Families of rows that turns and mirrors carry onto each other, the same ones carrying the whole set onto itself: the rest of each named row's family, in list order:
4 families of 8 rows:
Q_194: [ -35,  -50, -225,  332, -260,  250, -217,   56,  198,   15,  218, -135,
 -106,   17,   40,   56,  206,  -30, -289,   44,  128,   67, -335, -138,
  213, -117, -149,  156, -143, -120,  -57]
Q_898: [ 283, -350,   50,  507, -139,  353,   -8,  154,  243,    4,  153,  -97,
  162,   54, -105,   59,  264,   18,   48,  -50,  180,   62, -278, -139,
 -110, -199, -274,  115,   10, -217, -123]
Q_981: [  45, -370,   53,   -4, -187,  164, -224,   80,  113,  210,  115,  125,
 -146,  158, -268,  -10,  190,  100,   65,   90,  -27,   15, -150,  -63,
  206,  -49, -214,   11,   49,  -99, -143]
Q_244: [ 126, -105,   36,   76, -252,  205,  157,    7,  491,  193,   26, -219,
   94,  233,  -96,  -54,  170,   36, -100,    1, -109,   72, -308,  -93,
  209, -300, -220,  -93, -213, -393,  -54]
Q_656: [ 178,  -72, -110,  337, -152,  305,  274,   85,  419, -150,  145, -225,
  188,   26,  147,   14,  -10,  -67,  -84,  -48,  112,    7, -136,  -65,
  -42, -101,   56,   71, -323, -252,  159]
Q_120: [ 210,  -73,  -58,  126, -140,  194,  152,  -35,  456,  206,   19, -237,
   14,   80,  -52,  -82,  184,   98, -118,   12,  -85,  215, -273,  -34,
  178, -303, -226, -160, -144, -328,  -30]
Q_71: [ 193, -118,    4,  190, -183,  181,  216,  -82,  430,  267,   18, -185,
   -3,  119, -106,  -48,  236,  149,  -71,  -74, -108,  113, -234,   -4,
  171, -319, -149,  -66, -195, -415,   46]
Q_240: [-102,  -36, -195,  332, -349,  267, -196,   85,  170,   25,  227, -102,
  -58,  -32,  -11,   34,  161,  -58, -265,   82,   76,  125, -335,  -78,
  178,  -36, -135,   91,  -70,  -92,   25]
Q_509: [  16,  -41, -285,  204, -362,  185, -177,  136,  211,   40,  304,  -87,
  -76,   65,  -10,   -2,  109,   -6, -301,  117,  180,   56, -348,  -55,
  153, -110, -225,   72,  -71, -143,   15]
Q_104: [ 314, -481,  167,    2,  -45,  261,  160,   81,  300,   -4,   86,   78,
  205,   54, -111,   41,   -2,  112,  176,  -66,  -90,  -46,   70,  -33,
  -62,  -55,  -37,  -27, -185, -266,   22]
Q_774: [ 292, -275,   55,  450,  -79,  208,  -30,  120,  186,   78,  182, -192,
   93,   69, -163,  134,  196,  -10,   47,  -54,  198,  -58, -247, -137,
 -150, -239, -346,   29,  -59, -223, -101]
Q_798: [ 300, -353,   73,  465, -116,  368,  -61,  108,  273,   75,  232,  -64,
  121,  131, -128,   47,  167,   46,   40, -117,  195,   28, -173, -221,
 -126, -253, -265,   41,  -17, -131,  -77]
Q_882: [ 107, -185, -103,  325, -198,  327,  236,   61,  390, -112,  216, -208,
  200,   54,   99,  -87,   33, -153, -107,   67,   96,   35, -105,  -50,
 -100,  -51,   78,   86, -407, -259,   94]
Q_912: [  75, -368,  -62,  223,  -83,  254, -100,  149,  -13, -172,  292,   75,
   -7,  -44,  -90,   49,  -42,    5,   30,   23,  161,  -44,  -36,  -48,
  -78,  156,  -28,  209,  -64,  -54,  121]
Q_866: [ 100, -342,    5,   28, -221,  129, -240,    2,  123,   99,  159,  112,
 -154,  272, -296,  100,  103,  189,  157,   20,  -64,   48, -186,  -47,
  214,  -84, -224,  -37,  -30, -228,  -17]
Q_149: [-102,    0, -228,  290, -280,  233, -116,   99,  209,   37,  234, -227,
 -143,  130,  -52,  -23,  193,  -85, -209,   83,  148,   93, -389,  -61,
  187, -108, -151,  101,  -93, -105,    9]
Q_789: [ -10, -394,    9,  177, -200,  321, -130,  172,   54, -156,  265,  110,
   24,  110,  -82,  103,  -38,  -78,   68,   25,  132, -156,  -41,  -55,
  -85,  123,   50,  230, -117,  -58,   62]
Q_451: [ -74, -106, -133, -148, -219,  107,  108,   63,  255,  -15,   37,  -59,
  -89,   60,   -9,  -21,   21,  -14,  -52,  153, -122,    9, -113,   92,
  294,   90,   97,   48, -251, -224,   93]
Q_124: [ 185, -425,  253,   94,   23,  281,  236,   10,  265,  -25,   -5,  -69,
  160,  122, -186,   -9,   19,   43,  235,  -65, -117,  -35,   -2,  -83,
  -31,  -59,   -1,   30, -198, -300,   58]
Q_324: [   8, -302,   99,  -72, -194,  146, -253,   74,  159,  153,  120,  118,
 -104,  206, -224,   26,  147,  125,   49,   29,   24,   77, -157,  -37,
  212,  -98, -178,  -79,   89, -212,  -97]
Q_641: [  30, -310,  -21,  207, -129,  379,  -51,  176,   94, -196,  239,  125,
    3,   77,  -81,   95,  -33,  -69,    9,  112,  225, -179,  -38,  -45,
  -21,  156,   25,  177, -143,    0,   60]
Q_880: [  45, -348,  -49,  117, -134,  302, -175,  224,   75, -221,  280,   51,
   56,   68,  -60,   71,  -64, -129,   32,  104,  174,  -66,  -89,  -89,
  -39,  139,  -36,  153,  -75,   35,    3]
Q_111: [ 201, -133, -167,  367, -151,  363,  287,   70,  340, -105,  162, -255,
  149,   -6,   93,   -3,   -1, -109,  -96,   -8,   18,  -33, -147,  -61,
 -106,  -81,   18,  157, -346, -185,  128]
Q_955: [  95, -299,   70,  -29, -144,  158, -199,   98,  108,  141,  109,   68,
 -151,  139, -256,  115,  166,  167,   80,  -39,  -45,   12, -221,  -41,
  218, -135, -266,  -12,  150, -110,  -36]
Q_165: [-105, -191,  -87, -162, -246,  256,   78,   28,  292,  -35,  132,   37,
  -15,  134,  -25, -142,  -70,   47, -116,   94, -139,  106,  -82,   14,
  274,   74,  100,   98, -217, -219,  178]
Q_172: [ 318, -422,  141,  -28,   23,  225,  232,   86,  333,   25,   57,  -16,
  105,  229, -142,   -5,  -18,   71,  207,  -51,  -38,  -56,   25,   -3,
  -79, -141,  -39,  -21, -190, -296,   -1]
Q_695: [ 100, -133,  -46,  269, -120,  334,  284,  139,  355,  -86,  167, -252,
  223,  -70,  101, -118,   19, -159, -225,   20,  128,   -9, -150,  -62,
  -79,  -79,   -8,  150, -255, -201,  100]
Q_17: [ -56, -124, -112, -202, -185,  136,   48,    9,  263,   25,  162,  -43,
 -114,  140,  -61,  -58,  -84,    2,  -78,   70, -121,  -17,  -45,   50,
  235,   11,   82,  -45, -279, -158,  155]
Q_268: [ 204, -136,  -36,  104, -214,  100,   89,    0,  453,  262,   21, -253,
   35,  101,  -32,  -87,  204,   89,  -19,  -88, -123,  202, -241, -118,
  177, -313, -184,  -96, -114, -358,  -26]
Q_114: [ 241, -305,  -39,  485,  -64,  289,  -74,  159,  234,   86,  251,   24,
  162,  108, -140,   87,  198,   47,   56, -113,  135,   45, -213, -165,
 -131, -268, -306,   41,  -16, -189, -117]
Q_214: [ -38, -145,  -16, -173, -255,  201,  106,    1,  265,  -45,   25, -153,
 -125,   86,  -13,  -64,  -30,  -38,  -96,  143, -106,    3,  -97,   71,
  219,   95,  113,   27, -228, -191,  156]
Q_314: [ 274, -409,  168,  -17,  -80,  212,  252,  106,  320,   43,   38,   20,
  155,  165, -151,  -38,   -6,   66,  276,  -12,  -34,  -52,   50,  -12,
  -45,  -46,  -20,  -75, -134, -211,   89]

The rest of the family of Q_898: Q_71, Q_104, Q_882, Q_149, Q_880, Q_955, Q_17
The rest of the family of Q_695: Q_244, Q_509, Q_774, Q_912, Q_866, Q_124, Q_165
The rest of the family of Q_214: Q_120, Q_240, Q_789, Q_324, Q_111, Q_172, Q_114

Families of rows that turns and mirrors carry onto each other, the same ones carrying the whole set onto itself: the rest of each named row's family, in list order:
5 families of 8 rows:
Q_907: [ -59,  -17,   51, -157,   64,  346,   49,  -39,  127,    4]
Q_224: [  59, -147, -207, -186,   35,  152, -182,  209,    9,  -16]
Q_307: [ 25,  -5, 294, -25, -39, 119, -47, -38, 131,  22]
Q_326: [ -39,  -54,  -90,   58,   -6, -247,  -12,  113, -200,  -23]
Q_175: [ -79,  169,  166,   25,   -7,  -98,  -35, -115,   47,  -57]
Q_329: [ -59,   39, -291, -167,   46,  -52, -131,  133,  -98,  -98]
Q_447: [-185,  221,   57,   80,   55,  -28,   84,  -77,   -1,  -20]
Q_428: [ -24,   93, -215,   23,  -41, -169,  -24,  184, -106,    3]
Q_569: [ -19, -106,  115, -205,   55,  239,  -50, -153,  141,   25]
Q_80: [ 86, -93, -11,  80, -73, -12, -76, 292, -28, 136]
Q_438: [ -69,  139,  -96, -215,   21,  129,    1, -207,   26, -179]
Q_952: [  65, -225, -166, -128,  -24,  200, -163,  174,   36,   35]
Q_174: [  -2,    4,  225,   90,   22,   80,  -49, -117,  158,   56]
Q_645: [-155,  160,   66,  -28,   47, -146,   -2, -189,   20,  -23]
Q_523: [ -77,  199,   54,   17,  -48, -108,  -15, -165,   24,  -79]
Q_916: [ -77,   32, -194,   53,  -45, -210, -137,  124,  -85,  -23]
Q_393: [  48, -139,   -6,   15,   -3,   27, -208,  270,    2,  112]
Q_213: [ -73,  177,  -13, -219,   46,   31,   -7, -176,   14, -188]
Q_936: [ 21,  12, 241,  73, -72,  55, -60, -68, 114,  76]
Q_319: [  20,  -14,   89, -256,   57,  254,  -67, -110,  139,  -88]
Q_827: [  47, -283,  -93, -194,   28,  160,  -57,  161,  -81,  -17]
Q_804: [ 100, -172, -155, -138,  -26,  195,  -64,  252,    6,   44]
Q_990: [  45, -139,   11,   41, -131,  -46, -133,  256,  -23,  116]
Q_87: [  25,   18, -330, -180,   12,   54,  -26,  166,  -80,  -60]
Q_729: [ -57,  -15, -318, -219,  -63,   24, -102,  131, -111,  -90]
Q_291: [-172,  166, -102, -165,   81,  155,   84, -125,   17, -133]
Q_63: [ -41,  -28, -345, -186,  -11,   24, -136,   81,  -84, -107]
Q_388: [  23, -140,    7,  107,  -74,  -29, -183,  214,   32,  128]
Q_643: [-130,   49,  -55, -257,   98,   91,   21, -225,   62, -121]
Q_855: [ -96,  179,   52,   58,   50,  -88,    3, -180,   56,  -74]
Q_828: [  47,  -57,   90, -179,  -36,  293,  -67, -101,  136,  -21]
Q_539: [ -11,  -87, -273, -223,   53,  -30,  -29,   74, -169, -131]
Q_374: [  46, -206, -121, -192,  -64,  188, -164,  216,   -5,   44]
Q_563: [-86,  25, 224,  84,   2, 139,  30,  -2, 115,  98]
Q_238: [  29,  -54,   81, -149,   58,  293,  -52, -130,  172,  -32]
Q_982: [  45, -225,   59,   43,  -35,  -35,  -70,  198,  -87,   78]
Q_696: [ -70,  116,  -92, -184,   80,  126,    6, -220,   73, -164]
Q_476: [ -46,   19, -123,   78,  -11, -207, -160,  199,  -58,   24]
Q_387: [ -57,  -24,  251,   19,   12,   20,  -38, -107,  130,  105]
Q_156: [ -72,   50, -147,    8,  -70, -183,  -85,  172, -138,  -21]

The rest of the family of Q_982: Q_907, Q_326, Q_447, Q_827, Q_291, Q_539, Q_563
The rest of the family of Q_80: Q_428, Q_569, Q_645, Q_804, Q_87, Q_643, Q_387
The rest of the family of Q_523: Q_438, Q_952, Q_916, Q_936, Q_63, Q_388, Q_828

Families of rows that turns and mirrors carry onto each other, the same ones carrying the whole set onto itself: the rest of each named row's family, in list order:
4 families of 8 rows:
Q_777: [  96, -127,    2,  -98,   27, -163,  -27,  180,  126,   18,   87, -235]
Q_504: [ 118,   48,  -13, -127,  -77, -221,  -86,   75,   98,   -3,   72, -200]
Q_298: [ 113,   29,  -88,  -12,  -21, -121,  -21,  183,  140,    2,  143, -258]
Q_900: [ 116,   19,  -91,  -47,   -3, -117,  -59,  177,  137,   -8,  119, -273]
Q_791: [-104, -105, -136,   16, -187,  268,  -12,  -45, -116, -153, -128,  107]
Q_794: [-191, -165, -110,  116, -268,  157,  -36, -114,  -17, -153, -115,   71]
Q_346: [-131, -143, -109,  138, -265,   66,   85,  -90,  -91, -254, -111,  163]
Q_85: [-137, -138, -182,   74, -282,   68,   51, -125,  -84, -210,  -98,  169]
Q_596: [ -84,  -90,  -74,   87, -173,  274,   76,    0, -125, -170,  -66,  146]
Q_377: [-123, -105, -101,  177, -209,  222,   76,  -17,  -67,  -81, -114,  149]
Q_601: [-186,  -19,  -44,   53, -188,  141,   68,  -86, -115, -214, -173,  124]
Q_556: [-153, -114,  -47,  171, -159,  110,  133, -119, -109, -133, -103,  154]
Q_807: [ 145,   63,   44, -125,  -54, -196,   -7,  117,   87,  -55,  154, -188]
Q_914: [ 157,    1,  -36, -114,   23, -202,   61,  182,   14,  -48,  116, -174]
Q_720: [-125, -115, -166,  101, -197,  213,    0,  -45,  -68,  -86, -189,  112]
Q_577: [-148, -140,  -43,   79, -261,  207,   60,  -61,  -69, -250,  -10,  103]
Q_687: [  97, -141,   23,  -35,   -4, -163,   13,  191,  144,   28,  119, -207]
Q_473: [-219,  -27,  -71,   72, -258,  166,   20, -102,  -41, -206, -114,   99]
Q_338: [-127, -129,  -89,    7, -149,  146,   15, -131, -166, -183, -145,  114]
Q_958: [ 101, -113,  -20, -115,   37, -149,   23,  148,   99,   43,  147, -208]
Q_487: [ 114,  -23,  -89,  -25,   -2, -267,   19,  135,   99,   61,    7, -187]
Q_384: [ 132,   46,  -95,  -24,   57, -154,   -6,  140,   83,   38,   90, -252]
Q_679: [ 119,   61,   -6,  -33,  -81, -252,  -45,   82,  178,   29,   61, -181]
Q_166: [ 122,   55,  -84,  -64,   52, -148,   -9,  156,   60,   23,  104, -234]
Q_604: [  94,  -23,  -56,  -15,  -97, -174,   50,  206,  174,    8,  175, -203]
Q_864: [-200,  -18,  -58,  105, -200,  109,   62,  -91,  -92, -211, -151,  133]
Q_241: [ 137,   61,   55,   -4,  -78, -240,   35,  112,  124,   14,  156, -166]
Q_342: [  81, -114,  -39,  -86,   29, -177,    0,  132,  132,   94,   99, -189]
Q_485: [-226,  -27,  -67,   76, -243,  180,   64,  -66,  -53, -217,  -91,  121]
Q_734: [-121, -121, -155,   67, -266,   90,   99, -116,  -96, -247,  -39,  175]
Q_297: [ -88, -130, -124,   70, -249,   92,   47, -113, -114, -286, -128,  159]
Q_609: [ 101,  -49, -120, -149,  -96, -179,  -64,  159,  140,   -7,  105, -239]

The rest of the family of Q_794: Q_556, Q_914, Q_577, Q_338, Q_487, Q_604, Q_609
The rest of the family of Q_601: Q_298, Q_900, Q_473, Q_384, Q_166, Q_864, Q_485
The rest of the family of Q_734: Q_777, Q_346, Q_85, Q_687, Q_958, Q_342, Q_297

